(in the rows, 128 means zero)
These are runs of 8 systems, one row a step. Runs of the same system follow the same rule from any start.
T, path 1:
[[ 94 103  71 141 158 135  95 148 125 201 124 141  77  94 122  63  57 129
  157 124]
 [149 150  81  88 131 138 138 118 103 146 120 142 142 148 132 132  92 214
   89 214]
 [179  94 185 156 114 147 144 152 146 158  72 124 135 191  90  93  78  93
   74 164]
 [128 151 192 134 127 103 155 127 167 144 115  80 149  84 178 181 173 108
   70 178]
 [136 101 132 151 144 139 160 108 105  94 121  88 176 126  88 205 141  63
  130  38]
 [ 16 119 100 161 159 132 103 120 137 142 136 134  66  57 139 141 138  99
  143  89]
 [119 152  15  56 140 160 113 155  87 131 155 162 142 139  81 158 116 165
  145 113]
 [104  71 155 104 106 175  95 165 123 137  92 168  53 159 107  58  61 155
  116 166]
 [189 172 168  55 114 126 117 135 139 152 117 152 174 129 128 106 178 159
   58 217]
 [215  79 223 129 108 163 158 115 145 100  87  59 137 132 123 131 105  63
  137 105]
 [ 82 152 161 182 155 118 139  29 144 122 120 128 144  57 171 160 220  96
  125 119]]
T, path 2, 11 rows:
[[160 136 164 153 100 113 160 135 133  98 134 110 150 170 124 157 106 109
  115 120]
 [ 80 136 166 163 120  95 141 128 143 132 147 122 134 120 148 140 156 109
  113 100]
 [116 135  91 111 134 100 132 147 114 120 163  95 144 122 121 154 143 128
  145  70]
 [ 77 107 106 133 132 122 111 125 109  99 132 126  77 140 115  98 113 149
  139 108]
 [136 167  91  96 123 117 105 147 131 125 143 150 117 156 105  99 141 146
  112 161]
 [164 120 164 110  95 142 130 156 143  97 125 118 102 170 128 114 100 131
  129 148]
 [131 139 188 132 111 115 128 107 135 110 131 149 148 135 141 121 181 128
  103 138]
 [163 126 143 127 128 112 132 132 141 120 146  91 143 112 138 136 147  90
  165  80]
 [ 87 120 120 157 140 118 124  76 110  97 143 130 108 105 155 134 141 149
  166 101]
 [135 146  63 139 144 118 107 128 121 145 151 161 136 148 106 100 123 127
  158 107]
 [125 115 120 126 111 125 118 152 132 128 137 135  90 145 158 116  76 174
  148 164]]
C, path 3, 11 rows:
[[103 163 123 159 127  57 137 132 125 106 181 109 144 115 139 157 153 115
  128  83]
 [ 72 136  88 145 127  90 115 124 104 111 175 137 101 119 126 103 106 157
  156  82]
 [106 149 104 104 117 116 108 124 126 164 149 155 108 126 140  47 132 175
  140 145]
 [170 131 131  85 102 136 123 146 142 116 122 115  97 170 141  79 113 172
  137 181]
 [156 118 204 129 103 127 134 127 148  93  97 110 111 162 125 103 144 120
   88 170]
 [159 155 165 153 115  99 148 135 158  87 137  83 134 147 123 157 161  73
  118 114]
 [ 81 134 133 174 128  95 129 109 125  72 163 124 112 114 137 166 144 104
  151  72]
 [ 83 142  94 147 138  94 104 126 121 152 176 165 134 118 138  98 157 138
  169  70]
 [129 116  89 102 133 110  92 141 114 147 158 144 100 113 163  79 104 190
  176 139]
 [171 112 159  99 117 125 113 116 112 134 116 147 128 154 131  51 114 185
  110 176]
 [202 140 172 132 105 124 152 130 159 120 103  79 119 158 126  97 100 107
  107 176]]
N, path 4 (11 x 20):
[[142 128 109 100 117 157 173 165 133 168 119  73 163 134 110 179 114 100
  114  99]
 [ 61  94 150 144 144 121 139  79  95 115 118 104 128  89 150 140 149 153
  115 100]
 [138 117  61 130 178 101  87 152 115 182 129 152 152 128 102 106 143 128
  131 123]
 [120 110 118 133 136 144 111 115 115 106 133 148  81  84 151 155  49 151
  145 162]
 [133 129 158 137 119 140 111 128 116 133 123 221 167 177  98 123 142 136
   92 149]
 [138 114 154 107 111 160 149 183 156 161 110  83 112 107 122 154  76  81
  109 125]
 [ 98 131 159 114 132 111 145  80  92  88 117 109 156 119 112 141 172 150
   72 131]
 [120 108  71 147 168 135 117 141 133 176 110 104 124 125  83 108 125  74
  143  80]
 [ 96 152 103 119 145 125 115  84 115 109 147 142 107  59 169 166 125 165
  136 164]
 [150  95 106 135 135 152 101 140 102 131 128 208 163 189  91 132 125 134
  153 100]
 [118 109 189 116 113 142 115 165 158 161 128 134  97  61 173 141  88 108
  122 152]]
Q, path 5 (11 x 20):
[[ 88 155  49 150 169 121  81 133 119 121 146 179  99 100  86 152 106 104
  125 133]
 [ 86 149 114  98 114 167 108 129 122 141 146 193  96  75 148 141  80 164
  129 165]
 [131 127 161  60 103 172 138 147 110 181 124 173 177 115 118 131 117 153
   81 145]
 [170  95 182  79 117 174 151 139 135 157  87  63 135 106 112 105 105  97
  103 127]
 [169 113 128 127 160 143 141  78 119  91  80  64 142 130  91 141 174  89
  112 128]
 [122 125  73 181 158 160 127  97 143 105 109 119  99 137  97 158 134  62
  173  91]
 [ 96 129  89 158 156 142  97 102 137 120 141 188 110  98 175 184 162 139
  182 140]
 [119 102 110 122 138 140  89 168 110 188 154 226 159 111 142 149  94 154
  148 118]
 [150  90 184 100 133 127 106 132 113 186 123 149 138  60 159  82  75 158
  102 163]
 [197 133 145 108 137 122 152 100  95 151 107  94 190 126  83  99  92 129
   63 152]
 [135 134 132 172 126 156 195  73 140 118  82  29 106 136 106 125  89  80
  110 121]]
N, path 6, 11 rows:
[[162 119  75 135 139 149 139 127 113 151 111 135 164 206  78 107 128 126
  141 105]
 [ 82 118 153 156 131 142 130 116 162 149 115 110  73  72 190 142 111 120
  141 155]
 [155 133  95 113 138  98 119 143 100 106 139 159 186 197 103 161 176 170
  105 144]
 [ 99  81 156 164 125 135 117 162 143 135 126 106  66  98 135 127  59  78
  155  90]
 [128 188 138  89 119  80 119 115 108 111 165 166 172 119 124 126 177 170
   67 165]
 [145  86 107 125 121 174 141 152 124 141 109  94 100 159  77  99  53  86
  162  71]
 [ 82 165 170 121 121 121 124  73 143 130 125 144 115  73 178 114 188 151
   91 183]
 [192 102  57 110 149 154 129 166 115 131 109 105 157 208  73 149 127 117
  157 108]
 [ 66 105 191 172 131 123 113  93 150 102 124 128  64  48 191 147 120 114
  142 139]
 [187 164  79  98 139  89 109 162 104 130 160 172 214 187  82 147 176 146
  107 124]
 [102  79 173 150 109 161 138 132 135 120 130  90  60  67 151 124  21  92
  171  78]]
Q, path 7 (11 x 20):
[[132 125 160 116 111 103 125 139 148  91 135  78  87 133 150 103 144 132
  137 134]
 [132 142 116 130 123  98 117 137 114  85 145 142 142 183  89 122 160 129
  119 108]
 [107 137 142 142 104 125 118 135 151 111 147 130  72 130 141  92 116 115
  163 112]
 [140 149 136 106 113 105 116 124 117  99 159 165 152 157 142 127 176 170
  132 137]
 [127 109 156 132  99 132 129 159 132 145 140 140 116 160 122  83  94 123
  145  91]
 [154 137 168 122 119  95 124 106 135 108 134 113 132 126 156  96 169 149
  122 153]
 [158 132 112 148 117 112 143 140 119 112 141 119 144 192  92 114 103 117
  137  96]
 [100 130 162 168 118 106 134  96 149 102 130 107  89 123 164 108 147 127
  143 134]
 [144 159  93 134 123  91 127 154 126 122 167 148 165 175 122 153 152 140
  137 112]
 [ 88  94 156 146 110 116 121 148 131 123 141 124  79 124 158 103  90 144
  148 112]
 [143 161 137 108 129  75 109 137 122 132 153 149 166 133 126 109 175 152
   93 150]]
U, path 8, 11 rows:
[[121  56 161 105 142 112 115 172 102  88 121  75 115 107 126 167 121 124
  126  93]
 [131 129 139 123 156  97  93  78  89  81 129 133 135 102  77  90 166 116
  100 112]
 [162 172  87 101 133 140  97 120 138 125 152 142  94  76 121 104  94 104
  163 141]
 [127 133 124 112  98 204 160  81 122 130 119 163 141 150 134 132 122 151
  154 122]
 [138 107 148 139 122 130 126 165 160 201 124 140 149 159 146  93 150 112
  152 102]
 [143  67 162 139 144 112 125 131 123 110 117  91 123 111 179 165 125 150
  151 132]
 [161 127 138 173 152  82 119  94 100 103 133 139 164 143  94 118 132 113
  102 116]
 [124 170 124 149 134 108 116 114 147 134 154 135  94  70 150 128  92 104
  130 154]
 [124 160  98 117 106 149 168 106 109 129 143 145 166 155 126 167 114 164
  118 129]
 [ 81 114 121 153 128 133 134 160 149 195 116 125 115 142 123  99 117 107
  114 105]
 [123 100 125 103 142 112 124 146 127 120 113  93 120 134 161 161 157 173
  119 168]]
H, path 9 (11 x 20):
[[188 148 131 114 110  72 120 150 133  80 189 111 135 134 179 146 135 156
  183 121]
 [132 134 163 177 100  75 139  97 108  89 177 145 132 150 158  93  98 161
  158  96]
 [138 188 123 125  93  69 152 142 141 158 182 116 151 147 167  89 137 169
  125 134]
 [135 122  99 153 107  99 159 150 119 124 143 105 126 199 152 126  76 192
  143 142]
 [135 141 166 168 112  79 154 133 145 126 117 106 140 197 143 109 147 149
   81 170]
 [152 147 118 129 116  78 143 187 154  88 146  64 107 168 140 175 122 126
  120 151]
 [ 97 124 164 158 109  88 140 118 107  39 149 122 116 165 128 158 135 146
  112 107]
 [104 179 142 112  91  82 131 169 146 106 180 120 122 149 113 111 157 108
  114  92]
 [ 79 124 112  97  99 120 128 160 113  90 163 127  87 159 139 115 112 186
  149 110]
 [134 125 163 110  93 129 130 139 129 122 127 151 133 203 111  63 159 154
  113 131]
 [157 123 140 101 106 124 120 174 169 123 122  81  73 155 160  98 124 141
  152 166]]
J, path 10, 11 rows:
[[197 169 111 122 111 164 145  95 152  87  95  94  93 178  85  87 106  98
  126 178]
 [127 113 179 149 109 173 158  74 162  71  92  94  98 138 171 163 181 105
  160 138]
 [165 152 141 104 107 111 145 151 147 101 162  99 177 159 135 166 214  99
  160  67]
 [115  79 131 117 141 100  80 164 123 124 168 126 102  77 166 120 134 126
  209  57]
 [139 125 130 111 147  93  74 103  80 141 163 212 168 113 107  50 147 168
  133 110]
 [174 134 120 157 112 147 119 119 141 176 131 170 100 129 136  49  26 128
  159 158]
 [152 120 174 164 120 148 168  55 124 149  88 138 163 147 177 130 121 181
   99 201]
 [173 144 135 184 109  96 197 156 165 149 118  43 161 193 138 167 106  92
  111 125]
 [ 73 101 120 167 167  66 135 123 133 111 132  51 114  85 187 200 174 140
  138 118]
 [ 98 168  63 137 146  46 100 161  98  85 192 150 146 159  72 146 159 124
  117  71]
 [ 37 140  98 122 125 131  76 154 137 135 163 191  38  86 144  87  90 146
  156 129]]
H, path 11, 11 rows:
[[118 141 126 166 142  79 141 115 149 148 137  90 140 125 163 131 175 126
  132 127]
 [129 129  76 158 151  80 113 146 114 108 158 136 134 154 128 162 123 147
  149 118]
 [ 96 144 145 168 123  87 107 129 118 115 149 184 120 143 116 112 107 137
   90 143]
 [136 164 128  82  99 118 131 179 132 136 155 137 130 134 117 136  98 145
   90 156]
 [119 100 161 116  96 153 160 136 111 108 113 104 116 161 116 127  79 147
  108 123]
 [132 132 162 110 112 127 158 128 147 132 106  62 134 147 123 110 175 110
  100 122]
 [127 114  91 128 142 121 129 134 137  88 124  69  94 144 132 150 151 120
  170 106]
 [104 128 133 162 140 108  99  93 124  81 138 170 118 149 125 119 186 126
  143 114]
 [128 161 114 113 115 110  87 172 150 132 174 181 109 122 135 119 132 118
  153 126]
 [121 103 153 103 106 140 108 135 100 120 151 187 122 126 142 115  81 183
  137 137]
 [176 130 182  99  97 134 144 141 133 170 124 122 157 143 124  72 109 127
  104 134]]
M, path 12:
[[142  75 151 131 127 176 143 101 128 164  99 128 139 123 169 124 118 150
  169 124]
 [171 114 121 149 161 126 137  91 131 170 105 108 182 123 140 129 176 111
  140 121]
 [148 108  87 189 168 130 131 116 139 142 103 108 122 129 133 170  93 101
  148 141]
 [ 95 135 126 197 153 109 126  94 112 130 134 174 152 121 111 158 127 107
  102 116]
 [114 149 102 125 126 121 138 171 121 164 149 142 149 114 102 172  73 115
   91 120]
 [ 81 102 150 116 129 123 133 119  86 130 125 138 133 106 128 136  96 177
   80 139]
 [141 127 127  86 127 123 138 149 110 156 116  94 152 149  80  90 132 130
   77 126]
 [123 115 119 110 142 150 126 103 129 105  89  73  71 109 112 105 115 125
  113 165]
 [126 140 127 132 125 139 131 103 125  70 117 123 119 173  77 124 179  95
  119 106]
 [ 93 132 116 116 119 156 111 169 161 117 134 126  76 110 119 157 128  78
  149 104]
 [104 109 142 103 125 119  97 130  96  79 163 177 137 111 134 163 157 149
  148  91]]
J, path 13 (11 x 20):
[[175  88 180 109 125 143  76 153 116  63 103 177  83 137  96 122  65 125
  100 193]
 [150 164 230 121  91 147 151  89 150 115 112 119 132  90 115 102 129  74
   65 150]
 [173 157 128 102 104 158 196  90 125 107 141  42 155  89 140 178  98 103
  152  86]
 [ 75  71 122 157 148 145 158  88 100 132 115  93 158 129 125 154 174 112
  164  22]
 [128 131  38 119 178 114  88 157 141 197 140 142 148 126 118 110 191 113
  174  97]
 [145  76  97 142 168 128  41 156 114 122 130 230 101 130 137 139  98 159
  168 169]
 [145 144 205 143 107 120  95 147 141 153 128 230 144 141 116  93 106 121
   63 185]
 [176 158 181 108  90 134 168 134 140 146 135  92 130  80 159 141  35 128
   93 178]
 [106 102 172 153 120 127 206  73  86 108 106  50 170 123 120 164 105 136
   82  87]
 [ 94 150  57 156 158 109 173 120 145 175 122  25 136 127 105 136 166  77
  132  65]
 [ 84 105  20 135 192 129  87 124 111 102 128 142  99 125 129 190 177 148
  183 120]]
U, path 14:
[[119 140 108 108 115 140 147  99 105 129 155 150 157 123 168 153 132 191
  151 130]
 [123 101 112 165 134 127 135 142 121 187 120 136 137 162 111  82  86 125
  129 102]
 [126 112 147 135 135 111 125 121 147 140 106  97 102 116 182 122 141 164
  121 187]
 [185 135 119 149 128 105 145 142 122 101 125 105 152 185  91 150 103 112
  108 136]
 [ 78 151 163 163 116 124 131 114 155 110 129 124  85  98 132 137 131  82
  105 131]
 [128 169  89  91 119 107 132 153 115 108 173 135 164 143 125 177 157 153
  124 116]
 [ 61  94 117 144 133 150 119 138 108 138 126 141  91 119  95 112  79 112
  130  79]
 [121 127 119  79 136 117 101 128 119 141 126 143 129 129 146  93 184 185
  115 171]
 [183  93 122 118 128 146 119 163 124 125 110 108 104 153  91 107  52 108
  139 129]
 [122 134 195 129 109 152 137  76 148 105  99 124 114 125 142 102 177 120
  108 153]
 [193 159 111 111 119 104 129 172 146 123 167 105 157 143 121 152 134  92
  159  96]]
M, path 15 (11 x 20):
[[ 99 167  68  51 120 147 122 180 156 114 143  84  89 135 105 143 191 112
  139 118]
 [ 91  73 129 107 134 138  73 155 123  55 120 167  65 158 141 149 168 167
  159 142]
 [168 110 165  84 124 131  59 186 141 139 142 199 138 136 100  85 170  92
  142 107]
 [199 103 160  86 123 168  92 122 124 106 138 149 104  63 157 125  71 131
  183 146]
 [177 100 183 149 105 161 158  60 111 129 124 148 180 154 142  91 141 131
  176  73]
 [154 142  93 143 140 159 165 107 171 212 119  72 144  90 172 128 135  91
  185 106]
 [122 111  82 202 171 104 142  66 112 109 124 130 157 144 171 200 155 162
  164 135]
 [106 126  92 198 155 100 118 178 148 207 124 175 156 172 111 148 119  94
  107 125]
 [116 144 125 135 156  90  97 134 107 135 147 170 134  53 138 178  74 143
   72 191]
 [143 115 167 128  99 116 155 144  80 123 129 145 173 183  80 120  57 154
   57 123]
 [100 140 167  98 120 141 155 118 134 175 104  59 105  69 117  67  98 112
   69 141]]
C, path 16, 11 rows:
[[110 165  86 114 115 109 138 116 110 119 170 132 136 127 140 128 129 168
  146 113]
 [ 97 111 122 128 117 132 119 136 125 140 124 139  90 156 124  74 107 155
  133 134]
 [150 148 142  99 118 120 123 141 151 147 123 118 126 137 147 103 153 147
  109 179]
 [155 118 151 122 113 122 131 144 129  68 121 103 108 171 113 142 118 125
  117 142]
 [112 137 174 158 123 105 121 120 144 115 129 129 121 116 120 123 145  85
  101 116]
 [131 158 105 125 120 109 134 133 131 103 171 120 133 122 135 154 144 112
  162  89]
 [ 78 100 130 139 130 126 110 115 107 119 143 151 102 119 137 102 123 148
  155  93]
 [152 136 112 104 133 113 108 135 137 173 139 138 139 128 139  76 150 148
  146 136]
 [167 106 136 115 126 132 121 121 120  96 119 112 102 140 141 112  94 161
  141 165]
 [153 131 179 154 120 125 135 103 135 126 109 135 146 153 115  98 139 111
   90 146]
 [155 153 128 157 117 115 155 132 154 109 140  87 124 137 143 167 119  93
  145 124]]

Which system made each run below?
path 17 (2 x 20):
[[160 105 129  61 121 105 101 184 109 104 145  72  87 118  96  70  88 135
  132 108]
 [109 146 146 113 128 121 115  70 105  73 107 130 101 151  74  58 171 138
   79 149]]

Q
path 18:
[[113  96 121 148 161 121 110 121 127 112  96 125 118 147 122 153 166 129
  112 153]
 [149 127 124 132 148 110  84 159 130 106 130 163 119 130  98 150 120 102
  110 151]]

U
path 19, 2 rows:
[[154 141 111 182 145 103 127 111 133 103 120 128 135 177  94 126 134 100
  114 133]
 [107 154 127 181 128 106 123 123 146 116 151 155 107 110 152 161 106 111
  133 142]]

C
path 20:
[[178 148 129 152 132 104 137 112 157 113 133  95 126 126 158 142 134 116
  150 154]
 [121 128 141 198 121 100 143 118 141 111 141 130 122 158 149 141 119 117
  148 113]]

M
path 21 (2 x 20):
[[184 169 143  99  88 166 184 126 134 103 108  98 152 159 103 179  81 121
   74 181]
 [ 81 161 164 141  99 149 174 144 175 163 116  90 134 135  99 136 164  38
   85  79]]

U
path 22 (2 x 20):
[[ 93 107  61 136 149 106 112 123 116  95 139  91  54 119 162 128  91 179
  182 144]
 [117 140 137 130 133 110  95 105 115 151 119 205 147 172 111  56 176 175
   89 174]]

C
path 23, 2 rows:
[[179 132 104 141 158  98 129 134 132 185 135 106 167  99 148 138 107 126
  135 141]
 [120 112 124 181 149 148 159  76 121 141  93 110 136 114 135 162  96 119
  114 145]]

U
path 24 (2 x 20):
[[158 233 118 136 100 122 152 127 146 157 156 161 158 112  97 134  64  91
   66 172]
 [105 129 168  97  74 173 208 112 112  92 127  67 125 114 160 193  72 156
  117 115]]

Q
path 25, 2 rows:
[[115 154 156 135 102  91 151 137 151 150 149 113 132 142 168 109 150 152
  111 148]
 [124 133 122 128 109  89 144 155 126  88 145  81 111 179 131 127 128 152
  123 125]]

C
path 26 (2 x 20):
[[101 128 140 161 145 119 142 107 154 200 104 106 128  99 162 109 143 122
  106 154]
 [166 141  74 138 145 105 143 132 112 106 135 109 156 157 119 186 107 147
  123 150]]

J
path 27:
[[141 119 158 142 105 174 135  94 120  38  96 129  64 154  80 124  59 102
  115 154]
 [116 178 187 154  97 156 153 108 181 161 122 161 158 130 135 136 193  60
  106 117]]

C
path 28:
[[180 114  88 150 144 168 147 108 105 116  90 148 156 182  98 188  71 147
  110 181]
 [ 98 141 181 174 124 138 124 145 178 186  94 167 120 129 118 116 139  64
   69 160]]

U
path 29:
[[ 87 166  87  95 119 185 163 111 161 192 122  84 112  85 138 105 151 102
  153 102]
 [116  96  86  91 150 163 124  83 102 108 107 125 133 143 159 155 194 199
  173 139]]

N
path 30 (2 x 20):
[[109 143  79 146 141  85 102 141 113 141 159 153 116 138 109  92 101 145
  129 117]
 [119 152 116 123 119 126 121 128 120 136 130 171 118 153 118 103 100 168
   92 181]]

H
path 31:
[[141 127 142 160 127 104 153 123 142 123 131  95 156 158 148 157 168 116
  142 105]
 [121 122 111 142 144  80 112 151 137 129 159 109 125 112 158 147 150 126
  164 100]]

J
path 32:
[[179 134 151 138 118 106 111 128 132  81 146 107 109 141  83  68 112  69
  154  76]
 [125 139 141 131 134 141 118  44 128 120 138 139 113  59 181  96 162 138
  182 123]]

J
path 33:
[[119 143 117 106 112 103 177 155 120 131 145  50 157 149 118 153 139 133
  103  91]
 [ 67  99 101 143 152  97 115 138 125 126 118  83  71 125 136 109 132 152
  126 131]]

M
path 34 (2 x 20):
[[149 116 107 144 129 132 139 137 147 105 134  92 115 154 145 155 140 109
  189  93]
 [100 107 136 177 140 116 108  96 121  94 133 170 121 149 141 140 167 132
  155 105]]

U
path 35 (2 x 20):
[[116 135 121 159 124 140 140 143 153 111 127 117 103 133 132 184 108  92
  136 126]
 [ 86 131 143 105 125 122 126 138 119 119 144 142 148 113 134 173 176 136
  107 112]]

J
path 36, 2 rows:
[[102 115 140  93 135 158 144 125 139  72  96  49  99 105 124 196 181  96
  113 125]
 [ 94 112 103 140 168 132  92 122 122  94 115 151 132 139  68 154 209  71
  127  78]]

C
